One vector is turned by the same rotation once a tick. Each row is the vector after some number of ticks, and that number follows the row.
The counts run from 0 to 215.
[-3.64  2.91  1.22 -1.72 -0.59 -1.02 -1.61  0.58  0.06 -2.71 -1.45 -2.60
 -0.83 -1.06  2.21 -0.15  2.00  1.64  0.50  2.80  0.04 -1.26  1.17  1.44
 -0.65 -0.02  2.57  1.23  1.38 -3.22 -1.68  1.45  3.17  0.04  3.69 -1.41
 -0.42  2.73]
52
[ 1.29 -2.00 -0.26 -0.28 -2.10 -2.23  1.04  0.28 -2.37  1.23  1.00  1.12
  2.12  2.64 -2.20  0.91 -1.83 -0.39  1.84 -0.20  0.56  2.22  0.41  1.61
  1.80 -2.04 -2.80 -2.54  0.51  4.42  2.43 -0.88 -1.07  2.04  2.51  2.19
  1.44 -3.63]
72
[ 1.79 -1.57  0.56 -2.38 -0.42 -0.23 -1.37  1.28 -1.23 -0.66  1.73 -4.49
  3.86  0.79 -0.01 -1.25  3.51  0.34  1.12  1.11 -3.08 -0.12  1.78 -0.12
 -1.33  0.79  1.19  0.34 -1.93  1.05  0.19  0.17  2.24  2.85  0.85 -1.57
  0.17 -1.63]
54
[-0.43 -1.27 -2.82  0.28 -1.92  0.44  3.08  2.03  2.58  0.23 -2.30  1.15
  1.94 -0.71  0.78 -0.57 -0.07 -0.58  1.10  1.09 -3.24 -0.88 -1.77 -4.02
  0.25  0.08  2.88 -1.78  2.16  1.34 -0.15 -1.32 -1.69 -1.97  0.69 -0.72
  0.84  1.85]
104
[ 0.28  0.71  2.07 -1.12 -0.72  0.25  1.54 -0.15 -3.22 -0.88  0.52  2.51
 -0.64 -1.71  2.73 -0.29 -3.59  0.72  0.08 -1.54  0.92 -3.17  1.77  0.23
  2.45 -3.21  2.26 -0.76  0.15  0.24 -1.08  1.80  2.04  2.33 -0.12  0.01
 -2.18  3.55]
161
[-0.78  0.89 -0.18  0.16 -0.36 -2.59 -0.13  1.89  1.35 -2.51  4.03  1.24
 -0.76 -1.43  4.92  0.42  1.63 -1.69  0.54  2.01  1.81 -0.04 -2.03  2.13
 -0.09  1.03  2.68  1.77  0.20  0.30  2.19  1.50  1.61  1.64  1.03  2.12
 -2.63  2.66]
156
[ 1.96  0.49  1.38 -0.43  4.88 -1.20 -0.11 -0.49  0.90  0.04  4.26  1.95
 -1.20 -2.17  3.38  1.04 -1.26 -1.36 -1.57 -0.75  2.44 -0.03 -1.33  3.69
  1.67  1.55 -3.48 -1.32 -0.70 -0.67  0.61 -0.01 -0.16 -0.96  1.63 -0.02
  0.88  2.11]
153
[-0.67 -1.04 -3.61 -1.46  1.06 -0.32  3.44  2.97 -0.36  1.19  1.03 -0.95
  2.08  3.44 -0.90 -1.35 -0.26  0.33 -0.41  0.36  0.26  0.14 -0.81 -0.01
  0.57 -0.26 -0.31 -0.37  3.16  2.35 -0.04  0.03  2.35  2.64  4.07  2.67
 -0.86 -0.59]
191
[ 0.91 -0.28  0.00 -2.48  1.50  0.94  1.25  1.87  0.76 -2.34 -1.53  0.65
  1.84 -3.24  2.31 -1.91  1.69 -0.78  0.40 -1.10 -3.50 -1.69 -0.71  2.85
  2.15  0.78  3.51  1.48 -1.13 -0.63 -2.27  0.80 -0.05 -2.07 -4.42 -2.63
  0.00  0.14]
17
[ 0.08 -0.24 -3.04  0.34 -0.21  0.50 -0.29  3.48 -1.52 -0.38  1.47  2.99
  0.90 -2.10  1.05 -1.27 -1.61 -2.01  2.02  0.43  1.30  1.81 -3.10  0.46
  2.68 -0.77  2.18  1.57  2.92  2.89  2.55  0.78  1.05 -0.39  1.69  2.32
 -1.43 -0.04]
29
[-0.37 -0.86 -3.96 -4.31 -0.85 -2.99  0.69  2.82 -0.73 -3.58 -1.82  1.94
  1.43  1.44 -0.78  0.86 -0.30  1.29 -0.13  2.35 -0.28  0.05 -0.12 -0.76
  1.30 -0.87  1.32 -0.55 -0.77  0.87 -2.12 -0.32 -2.80  2.08  0.55  1.95
 -0.45 -3.24]
68
[-0.19  0.47  3.22  3.02 -1.31  1.64  1.09 -0.28 -0.22  2.07  1.01 -0.42
 -4.34 -1.07  1.53  1.06  1.86 -2.72  1.01  0.74  0.64 -0.61 -3.92 -2.58
 -3.30  1.57  1.08  2.84  0.61 -0.88  0.49  0.67  0.05 -2.62  0.80 -0.79
 -4.18  3.01]
1
[ 2.79  1.78  1.98  0.24  1.44  0.51 -3.01  0.91  1.84 -3.05  0.56 -1.80
  0.12 -2.84  2.76  0.00  1.11 -3.39  2.14 -0.61 -1.88  0.35 -1.53  1.30
  0.68  1.57 -2.38  0.77  2.29  2.13  0.84  0.85  0.55 -2.69  0.75 -2.97
  1.63 -1.15]
15
[-0.62 -1.48 -2.59 -2.06 -0.33  1.10  4.54  0.30  1.55  0.85 -1.55  1.38
  2.80  1.31  0.47  1.17  2.73  0.93 -1.42  1.11  0.24 -1.73 -1.58  2.48
  2.49 -0.19  0.99 -3.14  0.63 -2.06 -1.18 -0.93  1.61  0.83 -1.77  0.80
  0.94 -1.26]
64
[ 2.26 -1.17  1.07  0.97 -1.49 -0.28  1.27  0.77  0.06 -0.84 -0.53  3.11
 -1.40  3.56 -1.31  1.14  1.37  1.60 -0.81 -1.17  4.35 -2.77  2.47  0.85
  2.36 -0.95 -2.44  0.51 -2.14  3.39  1.27  0.47 -1.43 -0.79 -2.38  1.91
  3.59 -3.55]
79
[ 2.98 -2.32  0.15 -2.39 -0.54  0.66 -0.58  0.32 -2.41 -0.13  3.61  1.99
  1.48 -2.13  0.00 -0.94  0.98 -1.03  0.32 -0.21  2.00  2.78 -1.78  1.25
  1.67  0.46  0.14  1.48 -3.53  1.37  0.84  0.13 -3.50 -0.74 -0.82  1.13
  0.95 -2.57]
32
[ 1.13  2.63 -1.78 -0.80 -0.55  1.15  1.14  2.31  2.30 -0.81  0.05 -0.20
 -1.28  0.59  0.55 -0.26  3.46 -2.82 -0.57  1.93  1.02 -0.24 -1.68  2.03
 -0.84  2.02 -0.02  0.55  3.44 -1.81  0.58  3.70  2.23 -1.73  2.32  2.87
  0.11  0.33]
185
[-2.67  1.90  3.77  0.49  0.28  0.84  1.41 -3.89  0.17  0.92 -0.25 -2.04
 -0.84  1.49 -0.92 -0.53 -1.71  0.20  0.36  0.12 -0.29  1.00 -1.86  0.30
 -2.88  0.67  2.92  1.46 -1.87 -4.56 -0.61  1.61 -0.07  0.67 -2.68 -0.96
 -4.16 -0.56]
128
[-1.55  1.54  0.35 -3.27  2.71  2.01  0.91  1.53  0.36 -2.48 -1.97  0.10
  2.44 -3.08 -0.46 -0.38  1.25  0.78 -4.19 -0.63 -0.81 -0.17  0.96 -2.06
 -1.17  0.58  1.16 -0.32 -1.39 -0.97 -4.84  1.23 -3.42 -1.97 -1.25 -0.36
 -1.29  1.88]
143
[ 2.68 -1.36  1.92 -1.00  2.12 -1.58 -1.60  0.96 -3.25 -2.73  3.38  0.80
  1.68 -0.13  0.66  1.53 -0.81  0.41 -0.88 -0.30  0.67 -1.20  1.96  0.58
 -0.12  0.30 -0.08  0.02 -3.84  3.91  1.05  0.58  0.36  3.93 -2.03  0.34
 -2.26 -0.78]
159
[-1.09  0.26 -3.58 -4.30  1.57  0.41  4.23  2.16 -1.28  1.59 -0.86  0.54
  1.61  1.49 -0.91 -0.45 -0.60  2.24 -3.89  0.86  0.75 -1.51  0.87  1.29
  2.13 -0.72 -0.45 -0.73  1.74 -1.50 -2.82 -0.05  1.82  2.43  1.99  1.34
 -0.03  1.86]
190
[ 0.87 -0.68  0.19 -3.17 -1.71  1.14  0.77 -1.78 -1.32  2.31  2.62  0.84
  0.90 -2.32  0.12 -0.90 -0.85 -1.67  0.89  1.18  1.73  3.16 -2.61  2.85
  1.63 -0.15  1.33  1.79 -2.72 -2.67  0.97  1.68 -3.92 -1.85  0.61  1.26
  0.32  0.42]
31
[ 0.18 -0.63  0.57 -1.92 -0.40  0.48  5.31 -1.79 -0.85  4.13  0.55  0.13
  1.26 -0.36  0.69  1.92 -0.75  0.16 -1.64  0.51  0.22 -0.27 -1.62  3.64
  2.77 -0.94 -0.70  2.54 -1.54 -1.71  0.52 -1.98  2.49  0.51  1.43  2.36
  2.52  1.96]
197
[ 1.23  1.49  2.75  0.39  2.79 -0.41 -2.22  0.60 -1.77 -2.22  1.04  2.64
 -1.26 -2.72  2.50  2.33 -3.19  0.90 -1.85 -0.95  2.43 -1.97  1.61  2.01
  0.32 -0.88 -1.07 -1.25 -1.60  0.82  0.95  0.16  2.80  3.78 -0.88  1.29
 -2.24  1.61]
160
[ 0.48 -0.65  1.55  0.89 -3.27  0.23  1.03 -0.54  0.08 -2.07  1.79 -2.95
 -1.78  5.29 -3.19 -1.76  0.51 -0.09 -0.04  0.29  1.00 -0.07  2.23 -2.26
 -2.91  0.95  1.59  1.60 -1.89  2.08  2.02  1.80 -2.38  1.46  0.98  1.50
 -0.32 -4.27]
83
[-2.19 -0.78 -0.72  3.49 -2.09 -1.67  0.56 -0.39  1.00  0.16 -1.12  2.09
 -0.63  1.07 -0.36 -1.69  2.33  2.37  3.11  1.12  0.61 -1.37  0.89 -0.02
  1.90 -0.87  1.61  0.91  2.67  1.09  2.19 -2.68  3.36 -1.87 -0.56  0.16
  1.34 -2.92]
213
[-3.89  3.36  1.34 -0.34  1.22 -0.01  0.20 -1.32 -0.87  0.55 -3.97  1.05
 -1.03 -0.62 -0.15 -3.48 -3.26  1.94  0.82 -1.38 -0.82  0.27 -0.06 -0.34
  2.04 -1.69  1.34  1.93  2.06 -0.31 -0.80 -0.46  1.02 -1.37  0.06 -2.91
 -1.10  2.33]
132
[-1.82  2.15  3.66  0.73  4.81 -1.31  0.74 -2.18 -0.47 -0.88 -0.85  0.40
 -4.16 -0.33  1.76  0.66  0.32  2.01 -1.08 -0.99  3.50 -2.06 -0.47 -1.41
 -0.76  1.36 -0.75 -0.55  1.46 -0.12 -3.31 -0.91  2.71 -1.02  0.10 -2.12
 -2.40  1.81]
5
[ 0.82 -1.61  2.11 -2.13  3.13 -2.21 -1.09 -0.82 -3.66 -2.80 -1.06 -1.13
  0.33 -1.47 -1.02 -1.46  0.08  2.17  1.41 -2.01 -3.60 -0.26  2.14 -0.27
  0.98 -0.68  0.45  1.29 -0.34  2.27 -3.55 -0.79 -1.09 -0.07 -0.78 -4.55
 -0.58 -0.79]
10
[-2.05  0.01  0.47 -3.53 -1.11 -0.34 -2.09 -1.04 -3.14 -2.98 -2.49  0.33
 -0.52 -2.33 -0.06 -2.25  2.05  1.71  1.51  2.71  1.87 -0.36  0.45  1.28
  0.21 -0.74  3.89  1.72 -1.37 -2.98 -3.07  0.89 -1.02 -1.17 -2.36 -1.31
 -1.93 -0.97]
172
[ 0.26  0.74 -0.37 -2.14  5.10 -0.97  1.10  3.12 -0.05 -1.50 -1.16  0.50
 -0.10  0.59 -1.41  2.79 -0.80  1.54 -4.90  1.24  1.21  0.08  1.78  1.67
 -1.00  1.41 -1.85 -0.86  0.40 -2.23 -1.94  1.46  2.22  0.15  1.95  2.84
 -1.21  0.46]
189
[ 5.40 -2.68 -1.35 -3.15 -0.92  2.26 -0.65  2.23  1.97 -3.37 -0.38  0.08
  2.42 -0.46 -0.93  1.00  1.60 -0.76  1.99  2.41 -2.76 -0.21 -1.12 -0.97
  1.64  0.05 -1.01 -0.96 -1.54 -0.04 -0.40 -0.62 -1.77 -1.75 -0.14 -1.11
  1.44 -3.17]
61
[ 0.31  1.29 -1.18  0.69 -1.23  0.46 -0.71  3.63  1.60 -0.88 -2.39 -0.17
  1.77 -0.45  1.09  0.78  1.52 -0.30  1.93  0.13 -2.87 -1.29  0.70  0.25
  2.22 -1.08  0.16 -0.78  4.46  1.22  1.71  0.09  5.73  0.81  2.22  0.77
  1.66 -0.50]
58
[ 1.41 -1.14  1.99  1.02  4.56  0.04 -0.75 -1.32 -1.06 -1.55  1.58  0.18
 -3.51  0.43  0.06  0.17  2.97  1.03  0.33 -0.44  3.04 -1.19 -0.32 -2.16
 -0.91  2.20 -2.24 -0.63 -0.72  2.69 -1.31 -1.19  1.08 -1.20 -0.72 -1.92
 -3.13 -1.59]
4
[ 1.54  1.99  3.64  2.65  1.87  0.17 -0.01 -4.00  1.75  0.06  1.42  0.71
 -4.41  3.02  0.63  0.43 -1.92 -1.50 -0.29 -1.95  3.43 -1.51 -1.59  0.30
 -0.66  0.73 -2.35 -1.22 -0.64 -0.88  3.06  1.11 -0.99 -0.59 -1.82 -1.48
 -1.10 -1.33]
124
[ 1.54 -2.56  1.08  2.37  1.85 -0.90  1.67 -0.64  4.55  2.35  0.97 -0.32
 -0.21 -1.83  0.33  2.74  0.51 -2.84  0.40  1.53 -3.60  1.36 -1.96  0.25
 -2.91  1.04 -0.82 -3.21 -1.78 -3.61 -0.63 -1.69 -2.83 -2.06  0.84  1.53
  0.22  1.62]
106
[-1.34  0.13  3.21 -0.68  0.85  0.50  1.07 -1.02 -0.33 -0.95 -2.57  0.01
 -3.22  2.71 -3.69  0.08 -3.43  3.38 -3.03 -0.24  0.41 -1.64  4.13 -1.20
  0.99 -0.31  0.55  1.26 -1.29 -2.29 -2.08 -0.63 -0.23 -0.08 -0.32  0.40
 -0.23  0.46]
85
[ 1.48  2.45  2.60 -1.32  1.92  0.70 -1.47  0.85  1.77 -4.08 -1.38  0.85
 -0.62 -5.03  1.89  1.09  0.40 -1.85 -0.49 -0.67 -1.38 -0.74 -0.61  2.17
  1.29  1.06 -0.11  0.81  0.88 -2.38 -1.60  1.56 -1.29 -3.91 -1.13 -1.94
  2.53  1.92]
16
[ 0.89 -1.98  0.73 -0.73 -1.76  1.79  2.12  1.15 -2.70 -1.41 -0.82  0.64
 -2.78 -0.95  0.11 -2.78  2.72  0.77  2.26  1.52  0.98 -1.46 -0.20  0.52
  0.96  0.32  4.48  4.21 -0.64 -2.41 -3.85 -0.10  0.85 -2.74  1.59 -0.93
  0.11  1.69]
46
[-0.40  2.38  0.59 -2.03 -2.74  0.95 -0.64  1.76 -2.28  2.20 -4.29 -0.94
  0.38 -2.67 -1.10 -1.55  1.35 -0.89 -0.56  0.59 -3.09  1.43  1.22  1.85
  0.10 -1.98  3.36  1.42  1.72 -3.18 -1.49  2.03 -0.39 -1.92  1.44  0.66
  0.07  1.92]
179
[-0.60  3.04  1.95 -0.50 -2.38  1.36 -1.13 -0.74 -2.03  0.85  3.80 -1.45
 -0.91 -0.01  1.20  0.01  0.56 -1.78 -0.07 -0.03  4.29  2.54  0.53 -0.50
 -2.98 -0.04 -0.29  0.01 -0.56  1.25  2.41  3.67 -0.34  0.28  1.70  2.20
 -1.42 -0.49]
37
[ 0.10 -1.86  0.63  0.48 -1.15 -0.41  0.53 -3.47 -0.01 -0.74 -2.70  3.42
 -1.52  0.03 -1.42 -1.33 -0.61  3.53  1.58  0.33  0.52 -2.52  1.82  0.14
  4.07 -0.94 -0.04 -0.55  0.71 -1.38 -1.41 -3.53  0.91 -3.07 -0.59 -0.68
  2.16 -1.61]
212
[ 0.94  1.85  0.44 -2.45  3.10  1.89  0.88 -2.89  1.79 -0.90  1.52 -0.70
  1.77 -0.40  0.90 -0.38 -1.23 -1.81 -2.41 -1.02  0.02 -0.20 -0.17  3.02
  1.38  0.72 -1.57 -3.56  0.94 -1.97 -1.23  1.79 -0.16  0.28 -1.42 -1.95
  1.04 -1.69]
20
